Rotation paths and how fast each direction turns (degrees per step):
Each turn is a multiple of 5 degrees from 10 to 175, or 0.
Each row of a path follows its step; steps can be skipped.
Path 1:
step 0: [  2  -6 -22  -6  -4  13  -1 -12  -6   6   2  -7   2  -8  -6   1  -2   4
   9  -2 -16  -4   7   6   6  -4  -3   3   8   6   1   3   4  -1]
step 1: [  5   4  -1  -2   4   4   5  -1  -9   8  -7  -4  -3  -5   2  -3 -12   5
 -15  17 -12   1   0   9 -17   6  -5   0  -8   6   5  -7  -7   1]
step 2: [  9   3   4 -13   0 -13  -8  -2  -7  -8   7   2  17   3   2  -4   4  -1
  -6  -6  -1   5  -1  -4  -5  12 -11 -10  -8   8  -6  -5   2 -10]
step 3: [ -5 -14   0   2  -3   9 -11  15 -11  -3   5   2  14   1  -1   8   0   1
   4  -9  -4   4   0   9   8 -11 -14   3   3   2  -2  -5  -4   1]
step 4: [ 12  -4  -9   3  -6  -4  -4   2  -6  14  -9   3  -1  -5  -2  11 -12 -11
   9  10  -7 -10   3   7   6  -4   3 -14  -5  -3  -2  -2  -7   1]
step 5: [ -5  -4   4  -7  -4  -2  -9 -19  -6   3  -7  -1   9 -11   3  -7  -2   0
   0   1   3  -6  -2   5 -11   4  -3  -5 -16   2   7   7   6  14]
step 6: [ -3 -16   4   3   2  -2  -7   4   8  -9   2  -4   0  -4   5  13   9 -11
 -14  -1   2   7  -5   2  -6   8  -7   2  -5  18   2  -8  -2   5]
step 7: [ -3  -6 -11 -11  -4   7  -1   7 -10  13  -2   7  -4  -2   6   4   5 -12
   1 -13   6  -2 -11  -2  10   7   1  -6   7   1  -9 -12   1  -4]
step 8: [  3   0 -12  -1   9  12  -7  -4  -5   9  -3   1  -4 -13   5  -4  -4   4
   7  -4  -5   5   4  10   2   1   2  -1  -7   1 -13  18  -9  10]
[ 1  4 -1  4  0 -1 -3  2  7  1  3  1  2  0  1  2  0 -2 -3  1 -6 -1  0 -1
  3  2  6 -5 -3  4  0  1 -1 -3] => 155
[ 2 -2  5  2 -3 -4 -1  1 -2 -1  1  0  5  4  2  1 -1  3  3  0 -1 -5  1  1
 -1 -6 -2 -4 -4 -2  3 -3 -4 -1] => 40
[ 2  2  1 -2 -4  2  1 -1  4 -3 -3  6 -1 -3 -1 -2  2  2 -5  3  2 -3  4  0
 -6  0 -3  0 -6  0 -1  3  0 -1] => 95
Path 2:
step 0: [  1   2  -2   1  19   1  -6  -9   3   7  -4   3   8 -13   7  -5  -4   5
   0   2  -3  10  -3  -2  19  -6  15 -16  -6   9   8   3  -9  13]
step 1: [ 15  -2   3 -16  17   2 -13  -7   4  -3 -11  -4   2   5  -1   0   0   5
  -2   9   7  -6   0   6  10  13  -9   4  14   9  -2  -6  11   7]
step 2: [ 12   5   4   4  13   5  -9 -14   7  10 -11  11   1  -6  -8  -5 -11 -14
  -2  12   6  -8  -1  -9  -2  -4  12 -11   1 -16   6   2   3 -10]
step 3: [ -6  -8  -5  -8   9   9   9 -12  -5  16 -13 -14  -7   7  -1  -3   0   3
   4  11  -7 -11 -10   7   3  -1   5   5  -3   8  -1 -12   7 -13]
step 4: [ -2  11  -6  -3   5 -13   2   1  -6   6 -15   3 -10 -10   4  -9 -14  -1
   1  -7  -6  -6   5 -12  -2  14   3 -12   2  -7  -1 -21  -5  -3]
step 5: [  1   6  -4 -10  11  -6  -5 -11   4  15   7   7  -9  11   1 -19   4   4
  -5  -9  -8   3   7   3   8  -3   3   6  -8  16  11  -5  -4  -6]
step 6: [  9  -3  -2   3  18  -1  -8  -3  -4  -4   3  -3  -2 -19   7   6  -5   4
  -1  -2   2  -2  -7   1  17  12   9 -10   3  13  11  -8 -14   4]
step 7: [ 18  -4   3  -5  15  -2 -14 -19  -4  -4  -2   5  -2   5   2  -7   4   7
  -8   5   7  -7   9  -3   0   3  -5   4   4   0  10  -4  24   1]
step 8: [ -1 -13  -8   3  17   5 -13 -16   7  11  -1   1 -11  -8  -7  10 -13  -6
   0  11   5   0  -6  -4   0  -5   6  -8  -9  -9  -3  -1  -3 -12]
[ 0  0 -1 -3 -2  0 -2 -6  0 -5 -6  2 -2 -2  4  1 -2 -2  0 -4 -1  2  4 -1
 -4  1 -2  2  2  2 -6 -1  3  5] => 120
[-2 -3  6  0  0 -1 -3  5  2  3  0 -1  0  1  2 -5 -1  0 -5 -8 -2  3  0 -2
  5  0  1  1  1  3 -1 -2 -2  4] => 65
[-1 -1  0  0 -5  4  1  0  0  7 -7  1  2  0 -4  3  0 -3 -1  0  1 -2 -1 -3
  5  3  0  2 -1 -3 -4  2  3 -3] => 55
[ 5  0  5  2 -3  7 -3 -3  0 -3  3  1  1  2  2  1 -3 -2 -2  1  3 -5  0 -1
  2 -1  2  1  6  4  1  0 -1 -2] => 70
[ 1  3 -1 -2  2 -3 -2  2  1  2  4  6  1  3 -1 -3 -3  0 -2  1  2 -1  2 -8
 -5  2  1  5  1 -4  1  1  2  1] => 130
